Each row is where one point has got to under a steady rotation. How many ticks took it there?
The counts run from 0 to 477.
[-7 -26 -3 0 1 -2 -1 -12 8 -13 -8 -1 -9 5 -2 -5 -10 1 7 9 0 -4 -15 -9 8 0 -1 13 1 7 -14 -14 19 3 9 8 0 18 -16 -1 -11 -7 1 -3 -3 -10 7 12 -1 2 -5 -12 1 14 0 4 -15 -19 -7 4 5 -30 -2 -8 -16 2 -2 -3 1 -5 0 4 13 3 4 13 -10 -14 26 7 -5 -24 3 1]
2
[-15 -23 14 -1 4 -9 6 -18 1 -22 -3 -4 -4 -1 -6 -3 -8 0 1 12 8 -4 3 1 -4 1 8 7 0 13 1 5 11 16 5 -6 5 20 -16 -8 -9 3 8 -5 -11 -30 2 12 8 10 -13 0 5 14 -6 2 -7 -8 -4 -2 9 -18 -19 -9 -6 -6 -5 0 4 8 -2 5 5 3 -2 9 -9 -9 22 2 -10 -27 -1 1]
316
[-11 -23 8 -4 9 -10 12 -7 16 -13 -13 -4 1 0 -14 4 -3 -3 13 14 4 10 12 -6 -6 -11 1 5 -2 12 -3 -2 1 -2 -4 -4 7 24 2 16 -14 0 -3 -7 -6 -19 5 6 9 0 -14 -12 -9 5 -14 6 1 -23 -12 -14 -1 -25 -16 -8 -6 8 -13 -1 5 -3 -5 -6 10 -2 9 5 -3 -8 17 14 -17 -16 4 6]
297
[-16 -18 5 6 4 -3 13 -7 11 -13 -4 -17 -10 -7 -15 12 -10 -1 1 7 8 3 5 -4 6 6 -1 6 1 9 4 -5 -6 9 9 -12 13 23 -4 7 -1 3 -4 2 -3 -12 7 6 18 -4 -9 7 -6 11 -7 -2 3 -17 -16 -14 16 -25 -18 -5 3 -4 -4 -6 9 7 -15 2 2 8 13 3 -14 -11 13 13 -16 -16 -4 15]
86
[-15 -28 -2 -6 5 1 10 2 4 -10 -7 0 -7 -8 -18 2 2 10 18 5 21 6 10 -19 6 -1 5 16 3 20 -9 -4 9 0 17 -3 -4 12 -2 7 -1 1 -6 0 -3 -28 0 2 3 -1 2 -12 -3 6 -5 4 2 -20 -9 3 6 -24 -6 -17 -7 0 3 -9 3 1 -9 -2 14 -1 5 2 -7 -8 13 16 -16 -24 4 -5]
366
[-14 -26 -4 8 5 -5 1 -12 12 -13 -3 -13 -18 -2 1 -4 -3 0 3 -1 3 2 -4 -18 8 -5 7 12 -5 13 -10 1 -3 2 13 -3 3 17 -4 8 -7 2 -7 -10 -8 -16 17 4 -1 -1 -11 -6 3 6 -10 16 -2 -29 -5 -6 4 -26 -10 2 1 0 -3 -13 1 -3 -4 -2 11 -3 7 9 -1 -12 27 9 -9 -22 9 3]
350
[-11 -23 10 8 5 -15 1 -6 3 -18 -1 -7 -12 -6 -3 1 -4 4 11 12 18 -3 8 -1 -8 -2 -2 8 2 5 -2 4 6 8 1 -13 7 25 -4 2 -7 7 2 -6 -5 -37 10 14 15 15 -4 -7 -4 8 -6 2 -2 -5 -2 -8 5 -29 -14 -6 -13 2 -7 1 10 2 0 2 8 16 5 3 -17 -8 13 1 -4 -23 -3 2]
119
[-15 -13 -1 3 3 -4 10 -9 18 -7 -7 -5 -1 -2 -14 15 -19 -4 10 15 1 8 2 -5 2 -3 -13 1 7 8 -3 -11 4 -1 5 -11 15 28 2 11 -9 -4 -1 5 -7 -13 8 4 16 -5 -10 -4 -13 11 -7 -8 -4 -18 -12 -15 8 -27 -13 -7 -14 1 -5 -2 10 -2 -14 0 7 6 18 5 -16 -12 13 11 -14 -9 4 9]
463
[-7 -25 1 0 3 -7 -3 -3 11 -11 -14 -8 -9 3 0 -5 -1 6 20 14 4 11 -2 -20 7 -6 -2 18 0 16 -13 -3 7 -6 11 8 1 17 -6 5 -10 -6 -13 -3 -10 -18 7 11 0 0 -3 -10 -3 9 -12 17 -7 -20 -5 -2 -3 -23 -7 -8 -12 2 -1 -2 -3 -10 1 -3 12 -5 11 7 -1 -9 20 4 -10 -24 8 -4]
168
[-16 -22 -4 9 4 -4 -12 -8 6 -8 -1 -8 -13 0 4 3 -16 10 3 6 9 3 -13 -6 11 6 -6 7 5 11 -6 -14 5 5 14 -11 3 15 -6 4 1 -9 -8 7 2 -17 0 20 20 -4 1 2 -4 22 -1 -4 -6 -11 -9 3 20 -29 -9 -5 -10 -3 0 -8 -7 -6 -12 11 3 10 10 2 -3 -3 22 -2 -5 -23 -4 2]
217
[-12 -27 8 -4 6 -9 7 -21 -3 -27 -10 -4 -8 -10 -6 -4 -5 5 3 7 10 -1 3 -9 6 0 4 16 -7 19 -4 4 3 9 3 2 7 16 -23 -4 -12 -5 2 -4 -7 -16 12 20 -1 9 -11 0 3 8 -8 4 -10 -9 -11 1 9 -16 -24 -2 -6 -5 -4 8 -1 2 -2 5 4 3 4 8 -9 -7 17 8 -12 -22 2 4]
322
[-19 -30 4 12 1 -6 6 -16 17 -15 -8 -10 -11 -1 -4 4 -10 4 -5 4 1 6 2 -1 7 0 4 3 -1 12 10 -2 -6 17 8 -4 8 18 -6 6 -6 2 -7 -3 -5 -14 2 13 13 -8 -13 6 0 13 -7 7 0 -13 -13 -12 15 -20 -23 -3 6 -4 -12 -4 1 1 -12 2 -1 1 8 6 -2 -8 19 9 -21 -22 -5 12]
94
[-4 -17 4 -5 4 -3 12 -18 1 -10 -9 -12 1 7 -8 6 -8 -3 5 13 0 3 -4 -3 4 -6 -2 7 -1 4 -1 -8 13 -1 -7 -4 4 21 -12 6 -13 -4 2 -5 1 0 10 17 12 -4 -14 -5 -6 14 -3 1 -3 -22 -15 -7 3 -33 -12 -3 -16 -2 -16 1 2 -2 -3 -3 12 8 5 14 -10 -17 20 19 -18 -19 -2 14]
70
[-20 -17 4 -1 5 -1 6 -14 -2 -14 -4 -4 1 -16 -18 9 -8 5 10 11 15 8 8 -14 3 -2 -5 12 4 20 -6 8 5 -2 17 -14 7 20 -7 0 -13 -6 0 5 -17 -25 7 7 4 5 -12 4 -2 6 -16 1 -5 -13 -7 -5 11 -14 -22 -6 -14 -10 4 -1 4 9 -4 4 8 0 8 3 -6 -5 9 12 -13 -19 5 -6]
142
[-14 -27 -1 -3 9 -5 8 -7 0 -14 -4 -5 -9 -7 -14 -1 2 7 12 3 16 8 7 -23 5 -6 9 15 -4 21 -9 1 1 -5 12 -4 -4 12 -7 13 -9 -3 -9 -6 -5 -20 9 6 -1 0 -6 -11 -2 1 -11 10 0 -25 -10 -3 8 -22 -13 -4 0 0 -2 -9 -3 -1 -7 -3 13 -4 5 6 3 -5 20 17 -12 -22 11 -6]
359
[-10 -16 8 7 5 -6 6 -7 14 -10 -6 -21 -5 -5 -18 13 -10 -3 5 20 9 8 -1 -5 3 5 -13 7 3 6 1 -9 5 -5 1 -4 16 26 -12 8 -7 -8 -7 12 -4 -10 5 12 18 0 -11 11 -7 17 -12 0 -9 -8 -16 -10 10 -23 -18 -6 -11 -5 0 5 5 1 -4 0 -1 14 12 4 -10 -3 7 8 -9 -15 -6 4]
272
[-9 -15 7 -10 4 -1 15 -14 -1 -12 -12 -7 1 -9 -12 4 -4 -3 13 12 2 8 7 -18 5 -5 -6 14 -2 20 -9 6 7 1 13 -2 7 21 -11 -2 -10 -3 -1 -3 -15 -14 13 6 0 3 -10 -2 -5 5 -14 6 -2 -23 -7 -6 1 -17 -18 -5 -13 -4 -2 1 10 1 -5 -5 11 -1 9 8 -15 -19 15 15 -14 -19 6 3]
138
[-15 -20 5 10 1 -7 1 -8 13 -14 -10 -7 -9 -7 -3 12 -15 5 7 10 8 6 5 1 3 2 -6 3 3 10 2 -10 0 5 3 -10 16 27 -4 7 -5 -6 -8 6 -1 -16 3 16 20 -2 -3 5 -9 16 -6 -7 -1 -11 -10 -8 13 -26 -17 -6 -9 2 -6 5 3 -1 -13 9 0 10 15 0 -16 -7 13 2 -13 -12 -9 12]
276
[-8 -15 -2 -7 5 6 9 -4 2 -4 -5 -16 -3 -3 -19 8 -10 -2 9 16 9 6 -8 -19 16 5 -11 18 7 15 -15 -13 11 -6 15 2 1 14 -16 2 -1 -13 -7 12 -6 -3 5 9 9 -7 -2 2 -6 16 -9 0 -6 -19 -16 2 9 -20 -8 -11 -16 -8 10 -6 3 -3 -9 0 7 5 11 8 -6 -10 13 14 -11 -23 3 -2]
205
[-16 -19 -14 11 0 2 -6 -6 6 -3 -1 -6 -12 -4 -1 11 -16 11 11 2 8 3 -6 -12 10 2 -7 8 8 7 -8 -12 5 3 18 -20 1 18 4 8 -2 -3 -8 4 -1 -16 9 8 16 -5 1 -5 -9 12 3 -2 3 -23 -6 -4 16 -33 -4 -7 -13 -2 -2 -9 3 -1 -14 6 11 10 11 2 -12 -12 18 11 -11 -17 1 6]
404
[-7 -17 2 -1 3 -7 4 -20 5 -8 -8 -7 4 5 -11 7 -16 1 7 23 -2 4 -7 -3 1 -6 -12 4 5 2 -5 -6 15 -5 -2 -6 3 28 -11 5 -19 -12 4 4 -5 -8 5 18 12 0 -14 -4 -9 9 -12 -2 -13 -10 -12 -10 7 -25 -16 -5 -23 -6 -10 7 -1 -5 2 0 7 9 7 12 -3 -7 15 15 -14 -16 -1 1]
453
[-8 -8 6 -1 10 -7 6 -11 4 -6 -3 -13 1 -1 -11 13 -16 -3 7 22 9 7 -2 -6 -6 -4 -17 3 7 7 -6 -7 8 -7 -1 -13 10 27 -7 11 -11 -11 -2 9 -8 -13 11 13 18 1 -11 -1 -12 8 -13 -6 -4 -12 -12 -12 12 -26 -18 -1 -20 -4 -4 1 4 -1 -5 -1 2 17 15 7 -9 -5 10 6 -6 -15 3 3]
460
[-12 -23 5 0 -4 -2 8 -17 9 -20 -16 -3 -2 -10 -14 0 -6 1 13 12 4 8 4 -9 9 -3 2 13 -3 19 -4 -1 7 -1 9 7 12 23 -14 -2 -15 -5 -3 2 -10 -9 5 10 -4 3 -11 1 2 11 -13 9 -10 -17 -6 0 -3 -19 -17 -9 -15 -4 -4 10 3 3 -1 5 12 -9 6 7 -12 -13 14 13 -18 -16 -2 3]
327
[-8 -27 -1 9 3 -10 -1 -20 10 -12 -2 -8 -6 10 -8 1 -13 1 -4 18 2 -3 -13 2 2 3 -4 4 4 -3 2 -7 17 9 2 -2 -2 20 -14 1 -15 -7 6 3 0 -15 -1 19 13 -2 -12 -5 0 15 -2 -2 -16 1 -11 -10 14 -26 -14 -7 -16 -4 -7 0 0 -3 2 3 2 14 3 12 -4 -4 17 6 -10 -25 -5 -1]
445
[-5 -17 13 -8 10 -4 9 -15 0 -9 -10 -15 4 1 -17 8 -11 -2 1 24 6 6 -3 -5 4 1 -10 9 2 12 -1 -6 10 0 -3 -1 4 19 -18 2 -10 -13 0 7 -4 -3 3 22 16 -1 -13 8 -7 17 -11 -2 -9 -8 -19 -8 12 -22 -24 -6 -13 -9 -4 7 -3 -2 -2 -1 -1 10 7 10 -5 -6 10 12 -16 -20 -3 4]
264
[-12 -23 -6 3 8 -2 2 -13 11 1 1 -12 -5 15 -8 5 -8 2 -2 12 -1 7 -12 -12 6 -1 0 4 8 5 -6 -7 9 5 12 -5 -10 12 -3 8 -5 -5 -3 -3 -3 -12 -1 9 14 -14 -14 -7 -4 12 -7 8 -6 -21 -11 -11 15 -23 -11 -3 -3 -9 -7 -18 -4 -7 -4 -7 6 2 3 12 11 -9 25 15 -16 -28 6 -6]
416
[-8 -19 5 -2 0 -1 12 -11 9 -13 -18 -6 5 -2 -18 11 -13 1 10 18 3 7 5 -3 9 -1 -9 7 2 14 1 -12 7 2 1 0 9 22 -11 5 -11 -8 -6 8 -5 -3 -2 16 13 -8 -8 2 -9 15 -7 -6 -5 -13 -16 -6 8 -23 -17 -11 -13 -2 -8 7 1 -2 -9 4 3 3 13 4 -15 -9 9 16 -21 -13 -6 8]
267
[-17 -12 -8 0 6 5 0 -8 8 -2 4 -7 -2 -4 -20 9 -15 -2 10 15 13 6 -9 -14 5 0 -9 8 7 9 -14 -12 15 -16 11 -9 4 23 -7 8 -9 -13 -3 12 -5 -11 7 4 8 3 -12 -3 -4 11 -8 -2 -9 -21 -13 0 10 -28 -7 -7 -22 -6 3 -7 -2 3 -4 2 15 6 8 8 -2 -4 16 16 -5 -15 7 -8]
15
[-9 -9 7 1 7 -5 7 -9 10 -5 -5 -11 2 1 -13 16 -16 -5 8 22 4 8 0 -5 -2 -4 -18 2 7 6 -7 -7 10 -7 1 -12 13 29 -6 8 -9 -8 -2 6 -6 -13 10 10 17 0 -9 -1 -14 12 -12 -5 -6 -16 -12 -13 8 -27 -15 -6 -20 -1 -3 0 9 -1 -6 0 4 13 15 6 -12 -11 11 8 -9 -13 3 4]
461
[-11 -26 11 8 3 -12 6 -3 17 -14 -7 -14 -10 -3 -17 6 2 3 12 20 18 6 10 -5 -8 -2 -2 7 4 6 1 2 8 -4 4 -7 6 26 -2 9 -13 1 -4 2 -4 -28 3 9 14 9 -7 -3 -5 8 -14 12 -6 -6 -5 -13 1 -24 -15 -14 -10 -1 -3 4 9 4 5 -3 8 9 5 3 -7 0 6 4 -10 -17 0 -5]
113
[-18 -18 11 3 9 -5 5 -11 4 -12 0 -17 -6 -3 -1 8 -14 1 -2 10 8 7 2 -1 1 2 -2 1 4 11 5 -1 -4 11 5 -16 9 20 -8 1 1 -2 -5 1 -4 -22 5 18 25 0 -10 12 -5 17 -8 -1 2 -13 -11 -10 19 -21 -22 -4 -2 -5 -2 -4 4 4 -14 4 -3 10 9 2 -6 -8 16 2 -13 -23 -3 8]
89
[-13 -24 -6 3 5 -8 -2 1 3 -9 2 1 -11 -4 -7 1 -5 11 16 7 22 -1 1 -14 -2 -2 -3 12 6 10 -13 -5 12 -6 14 -12 -1 18 0 8 -4 -3 -2 -1 0 -35 3 7 8 9 4 -16 -6 6 -2 1 -3 -14 -1 2 10 -31 -2 -13 -18 1 3 -10 4 1 -3 3 14 12 6 5 -8 -4 15 6 -3 -22 6 -7]
179
[-9 -29 -9 4 8 -8 -1 -7 9 -9 -7 -6 -8 2 -11 5 -6 11 7 8 12 6 -6 -12 4 -7 0 7 1 7 -6 -13 6 -5 0 -3 -6 16 0 22 -12 -11 -8 0 6 -9 3 17 12 -9 -7 -15 -8 4 -5 1 -3 -15 -16 -8 12 -31 -10 -2 -7 3 -11 -5 -12 -9 -7 0 9 8 7 8 8 3 17 16 -14 -18 2 0]
231
[-7 -29 14 2 7 -14 2 -9 10 -13 -13 -17 -4 -1 -12 4 2 6 6 19 12 10 7 -8 -2 -4 0 8 -1 11 3 5 3 -5 -4 -1 3 22 -9 11 -14 -7 -9 0 -5 -19 3 19 13 2 -14 1 -4 10 -17 15 -7 -6 -13 -14 6 -18 -25 -3 -4 -6 -6 6 -4 -2 4 -3 2 5 4 5 5 4 10 8 -14 -23 0 -2]
105
[-12 -17 4 -5 9 -6 12 -23 -6 -18 -3 -9 -3 -8 -14 3 -5 -1 5 13 9 3 2 -15 1 -5 -3 12 -3 14 -8 9 8 -1 7 -10 3 18 -16 -2 -15 -6 3 -3 -15 -18 14 12 -2 10 -17 -1 0 0 -16 8 -8 -14 -7 -8 9 -17 -23 3 -11 -11 -1 2 6 6 4 -3 8 3 2 13 -4 -9 14 16 -11 -23 7 -3]
135
[-13 -29 0 9 0 -9 9 -15 10 -22 -5 -7 -16 -3 -6 2 -3 0 4 4 6 -5 2 -3 -1 -2 6 9 -4 0 -1 3 3 13 7 -4 8 23 -6 3 -10 11 4 -12 -7 -21 15 6 0 6 -10 -10 0 1 -5 5 -5 -13 -5 -13 6 -25 -15 -4 -5 3 -10 -3 16 4 0 0 10 8 4 9 -17 -12 17 10 -9 -22 2 6]
124
[-10 -14 2 -2 8 -1 11 -20 -1 -9 -2 -9 2 -6 -19 12 -10 4 3 15 12 5 2 -2 0 -3 -4 1 2 6 -1 -4 9 -8 -3 -15 3 21 -9 13 -16 -10 3 2 -1 -8 6 15 13 1 -18 1 -6 6 -11 -4 -2 -14 -17 -7 10 -28 -18 -1 -16 -7 -13 2 -2 4 -3 -1 9 11 2 9 1 -4 12 23 -17 -17 -1 2]
74
